[135 125 146 125 107 108] Out: 125

[[108 127 114 128 129 155]
 [132 132 127 122 129 112]] Out: 122

[131 133 143 143 104 120 146] Out: 104

[[149 126 115 129 140]
 [129 122 147 141 112]] Out: 147

[136 113  99 130 120] Out: 99

[141 150 101 144 125] Out: 101

[114 133 150 137 147 136 121] Out: 147

[111 131 148 130 129 155 139] Out: 129
---
[110 105 110 112 110 116 111] | 110, 111

[[138 154 119 107 152 102 138]
 [128 109 115 107 154 122 141]] | 138, 141

[[127 128 128 130 126 129]
 [119 147 112 120 106 138]] | 127, 138

[131 142 151 139 129] | 131, 129

[135 113 103 130 137 133 128] | 135, 128

[112 106 138 137 122 115 115] | 112, 115

[114 139 140 149] | 114, 149
---
[106 152 156 120] ans = 106
[155 112 126 113 100] ans = 155
[157 135 142 133] ans = 157
[133 153 152 152 145] ans = 133
[103 156 101 117] ans = 103
[126 127 143 117 137 153] ans = 126
[119 125 114 154 126 111 144] ans = 119
[115 106 125 148 135] ans = 115
[107 114 121 119 120] ans = 107
---
136,127,133,130,154,132,119
115,118,117,121,133,141,135
128,128,120,124,138,129,124
Answer: 132

100,125,132,127,127,132,142
126,128,127,129,128,129,128
119,129,132,133,139,122,129
Answer: 132

105,121,137,148,126
149,140,128,132,136
125,126,129,124,128
Answer: 148

103,129,129,128,131
150,124,122,125,112
151,122,121,124,108
Answer: 128

124,145,114,131,118
125,138,134,132,126
121,154,104,129,108
Answer: 131

120,116,116,130,130,142
150,145,146,115,120,119
129,132,133,128,128,129
Answer: 130

121,117,144,153
127,128,128,128
128,117,113,122
Answer: 144
---
[[116 135 139 124 112 140]
 [119 122 104 116 126 117]
 [128 135 124 111 125 122]]	116

[[138 117 123 145 135 106 147]
 [119 109 126 112 139 105 114]
 [142 116 117 114 137 148 127]]	138

[[140 125 127 112 123 111 143]
 [130 115 126 129 110 131 147]
 [115 120 143 113 132 116 149]]	140

[[124 131 138 128 122 136 129]
 [109 128 120 126 105 130 148]
 [110 128 118 126 109 128 147]]	124

[[133 140 149 149]
 [144 138 135 137]
 [137 147 158 149]]	133

[[135 153 129 130 127 121]
 [149 133 129 132 127 128]
 [146 122 129 127 136 143]]	135

[[133 141 130 125 133 151]
 [130 122 123 127 123 144]
 [129 122 132 124 129 115]]	133

[[116 135 132 109 115 117]
 [113 114 129 116 145 128]
 [103 116 139 132 121 109]]	116

[[137 136 106 130 129 128]
 [152 144 101 137 135 140]
 [122 125 119 122 133 117]]	137
---
Input:
134,130,142,118,127
126,126,100,144,138
121,123,116,137,129
Output: 134

Input:
142,124,124,118,110,147,140
145,136,112,118,116,137,140
140,117,131,119,107,152,139
Output: 142

Input:
102,124,136,130,134,125,133
110,116,145,129,130,125,121
109,129,140,142,127,126,139
Output: 102

Input:
123,125,126,158,125
124,124,120,138,122
133,125,127,113,121
Output: 123

Input:
147,115,124,136,124
105,127,124,99,123
142,113,137,145,127
Output: 147

Input:
131,131,98,128
130,124,131,124
129,125,123,127
Output: 131

Input:
130,104,121,138,116
132,127,125,123,130
131,128,126,115,133
Output: 130

Input:
144,131,143,117,142,135,120
156,143,147,102,155,146,103
115,121,116,135,119,119,141
Output: 144
---
[[106 118 114 109 134 142 128]
 [138 138 119 127 126 147 124]
 [123 127 144 148 118 111 116]]
128

[[117 142 118 127 123 130 126]
 [104 154 111 123 121 131 121]
 [126 130 126 128 127 128 128]]
126

[[113 129 141 123 100 135 136]
 [128 129 125 132 131 125 120]
 [130 136 125 127 126 125 121]]
136

[[134 121 142 131 101 141]
 [127 141 136 118  99 129]
 [135 104 135 144 132 143]]
141

[[143 111 143 118 133]
 [138 120 114 131 137]
 [114 152 114 138 123]]
133

[[129 126 129 130 130 126 133]
 [128 125 128 134 129 123 146]
 [127 125 127 136 128 121 155]]
133

[[138 133 144 127 122 133 127]
 [128 123 130 130 131 150 125]
 [132 118 134 129 134 120 133]]
127

[[130 119 129 129]
 [132 123 129 133]
 [142 134 104 132]]
129

[[132 110 117 126 142]
 [131 131 136 129 118]
 [131 127 131 154 131]]
142
---
127	152	123	129	137	137 >> 123

131	103	126	134 >> 131

128	128	155	124	134	127	127
122	121	155	125	136	127	127
123	127	156	125	136	122	127
>> 125

138	132	131	124
146	121	127	139
154	135	119	134
>> 154

145	114	121	148	156
126	144	114	126	107
143	107	124	140	157
>> 107

126	133	115	139	129	110	104 >> 139

136	121	103	118	126	135
124	127	115	123	131	130
151	124	118	124	136	139
>> 118
---
[[132 126 134 104 135 125 126]
 [127  98 127 127 127 138 115]
 [128 127 128 128 128 128 128]] ==> 128

[[127 101 105 131 119 131]
 [131 141 114 133 103 126]
 [132 130 120 135 133 137]] ==> 135

[[148 146 123 130]
 [141 118 110 142]
 [138 122 127 153]] ==> 122

[[128  99 129 131]
 [128 118 128 129]
 [128 108 128 132]] ==> 108

[[114 128 154 128 124]
 [130 129 111 128 147]
 [112 128 141 128 147]] ==> 141

[[133 119 126 146 127 123]
 [131 121 127 153 121 123]
 [132 125 129 115 133 127]] ==> 115
---
[[129 134 107 110 151]
 [124 135 122 130 128]
 [124 135 118 126 134]] -> 107

[134 146 102 152 107 128] -> 152

[[105 104 115 150 114 145 115]
 [115 126 113 138 111 126 108]] -> 114

[146 128 128 141 153 123] -> 141

[143 140 141 114 105 133] -> 114

[107 103 134 108] -> 103
---
Q:
[[126, 128, 134, 125, 121, 128, 128],
 [131, 127, 125, 128, 154, 127, 126],
 [130, 128, 137, 128, 131, 128, 126]]
A: 131

Q:
[[128, 135, 137, 104, 142],
 [119, 124, 143, 124, 144],
 [123, 121, 144, 121, 140]]
A: 144

Q:
[[129, 128, 130, 131, 125],
 [128, 128, 142, 154, 131],
 [128, 127, 120, 113, 128]]
A: 120

Q:
[[102, 151, 121, 124, 117, 133],
 [133, 109, 157, 117, 120, 126],
 [142, 107, 143, 131, 134, 105]]
A: 131

Q:
[[122, 126, 137, 121],
 [128, 115, 130, 129],
 [131, 125, 104, 138]]
A: 125

Q:
[[128, 128, 107, 127],
 [129, 128, 115, 128],
 [126, 128, 127, 127]]
A: 128

Q:
[[131, 137, 121, 115, 141, 135, 122],
 [122, 138, 128, 124, 127, 128, 146],
 [127, 122, 102, 116, 156, 133, 102]]
A: 156

Q:
[[128, 119, 127, 125],
 [115, 153, 132, 120],
 [127, 129, 120, 140]]
A: 129
---
[[148 132 120 116 125]
 [151 135 133 116 125]
 [142 133 137 119 120]] | 120

[[134 123 130 121 126 119 125]
 [150  99 134 107 114 114 118]
 [129 135 126 130 135 120 135]] | 126

[[123 156 154 117]
 [130 129 124 142]
 [127 122 125 105]] | 156

[[135 123 122 131]
 [135 123 119 124]
 [124 128 115 103]] | 123

[[138 131 116 151 122]
 [124 128 145 102 129]
 [131 126 140 113 123]] | 116

[[137 124 113 131 119 141]
 [126 100 100 111 121 123]
 [134 132 132 137 139 137]] | 131

[[126 147 126 131 145 110 127]
 [132 119 119 127 150 138 131]
 [130 117 113 136 136 156 132]] | 145

[[127 134 118 100 122 137 133]
 [132 135 121 118 125 133 136]
 [130 136 117 109 122 134 134]] | 122

[[124 124 156 113 119]
 [128 124 127 137 141]
 [129 122 140 117 118]] | 156
---
118	106	136	100: 100

126	118	122	115	127
129	126	110	114	124
124	105	127	121	133
: 127

128	124	128	126	148	127	153: 153

117	146	127	131	132	103: 103

106	112	127	127	123: 123

150	129	149	131: 131
---
[135 154 114 139] ⇒ 154
[100 125 141 155] ⇒ 125
[116 140 155 140] ⇒ 140
[155 149 147 134] ⇒ 149
[123  99 115 151] ⇒ 99
[135 157 127 124] ⇒ 157
[113 151 110 135] ⇒ 151
[158 136 153 138] ⇒ 136
[150 139 125 124] ⇒ 139
---
[[135 130 151 124 133]
 [135 111 147 129 125]] Out: 135, 125

[134 123 117 158] Out: 134, 158

[[100 142 106 121]
 [133 121 116 102]] Out: 100, 102

[112 101 127 125 111 124] Out: 112, 124

[142 131 157 132] Out: 142, 132

[122 143 150 121] Out: 122, 121

[127 112 122 132 123 150 137] Out: 127, 137

[129 104 115 137 132 131] Out: 129, 131

[153 152 151 151 104 142 106] Out: 153, 106

[[ 99 119 103 133 133 126 121]
 [106 114 105 131 134 120 119]] Out: 99, 119
---
[[125 112 137 130 149 116]
 [144 115 113 130 132 153]] yields 153

[[127 134 130 127 132 121 123]
 [133 122 117 128 128 148 120]
 [125 128 131 117 154 123 114]] yields 120

[[112 115 136 100]
 [111 139 121 123]
 [101 136 135 114]] yields 123

[[123 117 123 148 130 130]
 [129 108 107 153 132 131]] yields 131

[[142 127 124 122 125]
 [124 126 154 116 147]] yields 147

[[154 133 123 121 115]
 [147 133 116 122 122]] yields 122
